In the data rows, 500 means zero.
Here is a table of points, one per row:
160 429 430 428 494 506 230 489 431 758 462 610 409 686 429 610 380 605 442 418 277 553 536 251 358 776 506 305 555 626 338 517 406 418 465 624 789 527 474 402 540 300 365 284 559 574 687 469
823 658 342 556 508 627 513 408 446 588 458 454 646 426 477 382 521 346 450 488 421 419 496 625 271 415 484 298 286 418 436 684 256 209 401 600 541 618 506 218 677 584 210 470 919 374 448 609
530 317 640 429 316 345 399 252 704 623 327 576 507 451 559 346 345 475 443 533 154 518 232 717 532 318 273 306 399 585 451 408 573 456 182 306 376 338 276 726 595 374 466 394 515 308 506 468
600 315 726 447 854 539 435 693 596 771 516 637 697 517 493 583 583 528 407 725 249 546 659 491 475 689 545 439 329 454 763 490 632 239 453 542 414 554 627 750 515 677 625 668 514 820 517 588
511 459 393 494 335 184 751 319 650 630 459 336 309 320 344 340 136 396 658 457 369 681 544 345 443 429 522 708 456 393 321 373 472 488 416 721 553 269 613 447 402 617 393 696 516 630 436 354
356 493 753 383 488 607 723 692 285 276 450 431 444 590 439 324 290 484 276 809 579 574 647 622 451 518 263 458 531 643 279 677 589 559 514 324 564 469 492 440 382 539 627 386 765 271 654 286
620 287 259 729 504 575 468 480 547 446 473 588 356 481 708 753 242 520 518 481 667 297 463 241 521 254 173 225 687 544 858 493 547 492 452 371 504 353 498 403 478 307 414 514 644 595 568 250
726 595 800 362 543 699 498 357 390 527 588 469 420 341 399 559 452 453 375 342 747 130 517 266 360 465 350 407 408 499 277 295 389 312 655 573 356 474 183 574 601 581 641 690 393 423 406 354
787 634 655 611 496 602 700 327 392 695 521 446 838 482 393 559 552 647 550 364 601 475 281 619 611 689 389 666 808 655 518 697 732 401 421 423 744 324 641 403 316 419 479 392 192 371 607 576
585 433 399 499 397 625 721 479 521 657 394 635 395 672 652 603 802 658 631 698 761 753 594 621 309 404 529 542 291 690 318 262 621 418 635 366 359 314 450 353 291 200 600 559 616 729 614 842
494 652 603 699 393 653 388 674 687 464 727 403 577 865 553 449 623 515 790 533 666 691 312 636 586 572 454 469 540 330 641 404 543 511 516 572 453 304 349 501 666 936 584 595 670 647 822 564
397 554 439 404 440 569 491 520 622 336 335 467 433 256 332 634 524 329 478 490 562 689 309 394 416 685 332 471 580 364 489 592 703 384 732 964 343 450 430 718 565 381 548 260 486 390 500 622
499 250 438 389 390 667 694 299 437 692 704 583 518 536 476 594 562 573 531 410 387 530 715 523 299 585 588 565 680 406 571 502 195 788 303 461 523 392 446 581 714 768 861 551 517 476 698 589
404 457 448 437 392 693 443 761 733 508 385 621 634 788 703 575 376 436 509 525 408 616 674 498 585 408 378 844 491 338 466 776 427 348 526 493 673 396 338 452 461 423 481 804 299 265 176 445
490 362 677 569 452 682 509 519 379 508 374 435 446 262 610 358 303 593 460 291 476 723 488 508 353 233 694 515 781 552 745 627 382 608 844 455 486 708 403 714 448 477 328 436 514 422 538 799
564 517 518 500 454 605 438 516 248 473 390 597 231 461 261 381 370 590 338 391 381 722 249 525 931 624 662 362 617 727 585 548 482 470 593 530 486 453 473 204 609 522 743 799 547 671 290 518
539 791 462 460 889 446 559 489 609 482 430 404 415 491 560 345 769 594 633 648 665 650 489 438 379 551 577 524 585 828 667 697 262 573 376 451 543 288 420 630 762 320 465 516 334 413 308 340
580 145 650 686 315 418 508 789 488 695 466 514 654 559 369 537 501 585 676 694 661 352 293 325 565 656 703 655 414 390 384 489 295 563 594 432 357 449 434 446 539 514 372 168 510 396 122 374
320 419 311 515 359 388 265 333 623 727 606 584 438 575 352 485 797 620 470 638 458 472 600 437 689 239 213 535 567 692 370 519 463 527 532 575 380 868 439 375 546 736 464 400 296 378 527 597
544 420 258 324 328 505 436 360 363 397  22 138 558 413 580 817 680 722 600 628 598 507 649 737 747 657 637 507 380 489 485 562 470 611 437 621 549 680 307 660 375 651 468 702 628 611 608 301
686 546 543 454 564 639 570 787 577 481 399 491 374 400 701 596 431 548 432 427 583 556 555 403 677 254 438 454 313 502 256 572 552 521 311 516 800 539 678 497 800 777 565 150 261 744 515 663
467 631 370 400 231 388 480 394 559 334 498 999 788 513 469 450 709 446 324 345 591 484 505 344 598 488 686 606 495 502 408 687 462 604 449 349 482 439 481 808 507 504 499 494 707 806 569 430
313 640 697 350 250 559 784 370 603 416 666 466 581 650 697 578 457 536 355 348 534 510 602 682 557 641 540 458 284 465 750 406 261 324 457 673 241 603 570 247 506 320 336 301 180 600 386 303
623 782 699 818 512 523 503 449 512 537 723 511 255 559 800 448 496 585 588 583 321 318 698 564 541 486 790 485 727 656 480 721 703 440 498 675 495 499 261 580 200 570 454 318 593 591 334 432
253 443 550 469 588 745 137 454 489 353 497 450 485 577 240 508 370 477 489 409 618 297 279 627 180 283 625 628 387 580 318 443 522 687 237 672 482 417 546 466 347 495 274 627 373 716 442 542
496 518 433 305 498 548 571 640 584 305 293 585 395 514 526 353 582 649 477 376 490 368 540 240 430 694 539 445 776 553 602 324 643 455 282 449 181 454 595 404 367 790 180 582 518 194 513 624
491 650 527 264 317 434 415 714 423 596 710 570 401 234 680 491 541 262 574 581 489 450 295 495 486 657 274 847 498 700 632 215 391 497 497 407 796 768 514 551 430 562 371 603 629 684 566 479
676 567 580 375 568 547 387 338 755 412 246 465 657 621 506 268 261 262 637 465 484 258 553 361 530 549 486 451 420 827 687 587 545 853 810 613 481 521 625 374 395 494 749 417 491 514 582 582
630 544 695 780 600 536 656 539 365 425 339 752 497 563 223 482 507 313 754 422 600 696 755 580 428 578 481 533 565 482 614 274 717 609 245 554 594 833 224 435 509 346 431 474 414 456 395 407
527 513 393 667 538 449 733 526 891 428 769 269 646 645 430 677 319 467 177 622 599 548 407 301 505 606 611 461 489 612 445 399 469 542 318 440 643 845 466 739 463 426 578 646 631 452 435 795
361 496 545 706 512 582 640 420 366 471 665 403 596 334 525 298 636 684 468 323 334 505 449 247 418 477 352 427   0 430 639 710 897 846 684 490 584 497 418 425 570 489 327 622 473 465 492 441
346 490 406 583 366 283 334 351 219 353 583 621 899 436 796 597 360 603 502 843 580 559 660 583 371 477 622 564 624 656 511 289 666 469 613 713 515 400 692 502 924 647 575 619 509 442 410 551
445 464 456 549 424 498 199 337 588 317 462 345 293 259 491 367 487 625 392 456 515 424 693 636 377 789 391 763 604 198 550 566 620 490 370 231 434 565 546 273 609 372 772 405 577 682 271 715
449 731 601 345 664 209 663 491 415 618 441 497 482 564 302 879 568 490 336 507 418 447 334 567 314 130 276 473 624 414 773 650 573 725 649 493 455 471 467 341 363 655 554 436 626 559 239 478
323 465 455 568 471 207 482 698 445 802 294 424 339 557 613 395 645 208 162 307 682 292 500 549 562 497 699 501 397 343 613 382 622 559 400 622 707 402 438 435 658 421 599 543 538 262 610 627
530 508 409 777 584 505 608 498 241 250 401 628 417 436 656 442 624 406 492 551 212 346 370 426 460 480 284 430 316 342 442 365 166 525 390 776 484 374 584 604 171 495 732 429 349 378 469 619
312 414 304 329 350 282 427 856 423 542 676 269 804 309 435 177 521 509 584 404 605 461 618 558 471 394 351   4 673 465 431 523 474 381 375 493 442 442 366 516 294 389 606 501 343 691 379 529
467 613 517 558 805 487 604 404 570 464 300 411 681 717 624 254 552 756 378 433 363 526 324 404 500 422 401 490 699 186 239 200 375 435 707 482 665 644 579 536 547 464 474 520 565 705 487 330
474 518 360 508 526 457 515 257 303 508 465 471 306 631 201 256 343 383 329 791 715 402 713 578 652 515 503 523 473 341 699 526 422 439 665 337 526 368 608 747 436 545 240 438 294 598 592 623
665 691 172 454 754 339 500 734 480 414 634 645 447 511 476 693 203 757 553 423 354 445 535 718 512 718 568 543 321 417 370 386 500 657 608 244 347 388 255 425 509 477 398 393 359 368 592 533
336 603 287 460 608 583 350 427 274 502 479 227 594 550 437 475 460 395 544 305 470 654 504 271 579 318 668 788 329 594 605 356 553 216 388 247 312 456 508 553 373 561 723 151 612 375 505 274
634 266 484 104 508 411 376 343 298 389 836 502 399 812 572 615 598 468 726 318 494 556 522 538 656 515 453 354 491 437 418 462 655 526 521 565 684 507 746 748 533 434 450 499 692 366 194 573
398 467 636 777 729 562 403 442 624 572 549 464 594 263 570 718 651 199 385 342 560 747 707 655 713 658 454 391 541 637 278 410 358 654 681 267 375 226 541 466 372 593 230 522 516 454 388 451
927 457 559 433 542 545 296 671 450 533 719 369 552 503 507 434 599 494 194 626 417 679 555 516 618 377 607 719 578 372 514 433 516 736 413 770 279 452 569 353 405 161 417 512 461 399 746 318
357 502 377 327 728 717 569 408 825 630 704 819 546 221 522 417 519 520 682 768 652 472 451 632 678 463 762 464 530 212 502 417 552 459 552 549 721 611 527 342 343 466 594 441 525 295 514 343
335 904 639 643 391 643 518 672 551 813 477 507 449 475 381 675 443 685 766 521 479 346 596 536 612 451 520 412 436 386 434 549 464 533 413 454 307 621 999 775 649 324 626 710 660 407 571 526
572 357 616 627 362 240 387 639 724 174 519 520 426 450 195 578 634 706 526 327 440 478 633 678 399 364 595 499 378 632 613 381 336 198 683 455 869 505 685 502 462 528 567 501 511 354 669 397
337 414 793 376 637 198 501 332 380 241 475 419 524 490 623 671 539 499 814 634 527 460 434 307 746 479 584 602 470 325 444 681 350 357 402 375 409 483 338 303 512 344 454 640 559 583 821 883
532 231 378 597 665 272 520 531 445 594 572 670 386 595 724 390 418 437 554 291 763 564 322 731 378 639 405 630 448 562 380 818 442 404 580 535 265 842 747 593 509 639 643 641 477 525 671 370
552 566 462 458 294 519 371 430 441 423 488 445 340 507 535 579 601 229 495 697 335 622 224 334 167 498 700 145 519 372 471 580 584 503 559 122 511 629 588 449 445 550 538 616 118 414 521 267
458 321 355 516 567 654 839 591 528 353 533 299 421 433 350 503 617 228 578 492 188 132 417 622 505 436 563 608 715 673 420 576 671 482 697 526 419 471 523 510 811 339 407 467 504 655 592 452
Along one direction, these points spread out more than along any other. Take the direction at right angles to it along which they spread out most. Go by this last direction. How far along it is each point below, from 0 to 99? 50 is the average, and the first point above lies past it. One standard deviation of the points above along it is 16.
449 731 601 345 664 209 663 491 415 618 441 497 482 564 302 879 568 490 336 507 418 447 334 567 314 130 276 473 624 414 773 650 573 725 649 493 455 471 467 341 363 655 554 436 626 559 239 478 : 46
490 362 677 569 452 682 509 519 379 508 374 435 446 262 610 358 303 593 460 291 476 723 488 508 353 233 694 515 781 552 745 627 382 608 844 455 486 708 403 714 448 477 328 436 514 422 538 799 : 40
397 554 439 404 440 569 491 520 622 336 335 467 433 256 332 634 524 329 478 490 562 689 309 394 416 685 332 471 580 364 489 592 703 384 732 964 343 450 430 718 565 381 548 260 486 390 500 622 : 56
823 658 342 556 508 627 513 408 446 588 458 454 646 426 477 382 521 346 450 488 421 419 496 625 271 415 484 298 286 418 436 684 256 209 401 600 541 618 506 218 677 584 210 470 919 374 448 609 : 56
458 321 355 516 567 654 839 591 528 353 533 299 421 433 350 503 617 228 578 492 188 132 417 622 505 436 563 608 715 673 420 576 671 482 697 526 419 471 523 510 811 339 407 467 504 655 592 452 : 46
320 419 311 515 359 388 265 333 623 727 606 584 438 575 352 485 797 620 470 638 458 472 600 437 689 239 213 535 567 692 370 519 463 527 532 575 380 868 439 375 546 736 464 400 296 378 527 597 : 71
564 517 518 500 454 605 438 516 248 473 390 597 231 461 261 381 370 590 338 391 381 722 249 525 931 624 662 362 617 727 585 548 482 470 593 530 486 453 473 204 609 522 743 799 547 671 290 518 : 47
467 613 517 558 805 487 604 404 570 464 300 411 681 717 624 254 552 756 378 433 363 526 324 404 500 422 401 490 699 186 239 200 375 435 707 482 665 644 579 536 547 464 474 520 565 705 487 330 : 53
474 518 360 508 526 457 515 257 303 508 465 471 306 631 201 256 343 383 329 791 715 402 713 578 652 515 503 523 473 341 699 526 422 439 665 337 526 368 608 747 436 545 240 438 294 598 592 623 : 55
361 496 545 706 512 582 640 420 366 471 665 403 596 334 525 298 636 684 468 323 334 505 449 247 418 477 352 427   0 430 639 710 897 846 684 490 584 497 418 425 570 489 327 622 473 465 492 441 : 44
499 250 438 389 390 667 694 299 437 692 704 583 518 536 476 594 562 573 531 410 387 530 715 523 299 585 588 565 680 406 571 502 195 788 303 461 523 392 446 581 714 768 861 551 517 476 698 589 : 59
539 791 462 460 889 446 559 489 609 482 430 404 415 491 560 345 769 594 633 648 665 650 489 438 379 551 577 524 585 828 667 697 262 573 376 451 543 288 420 630 762 320 465 516 334 413 308 340 : 21
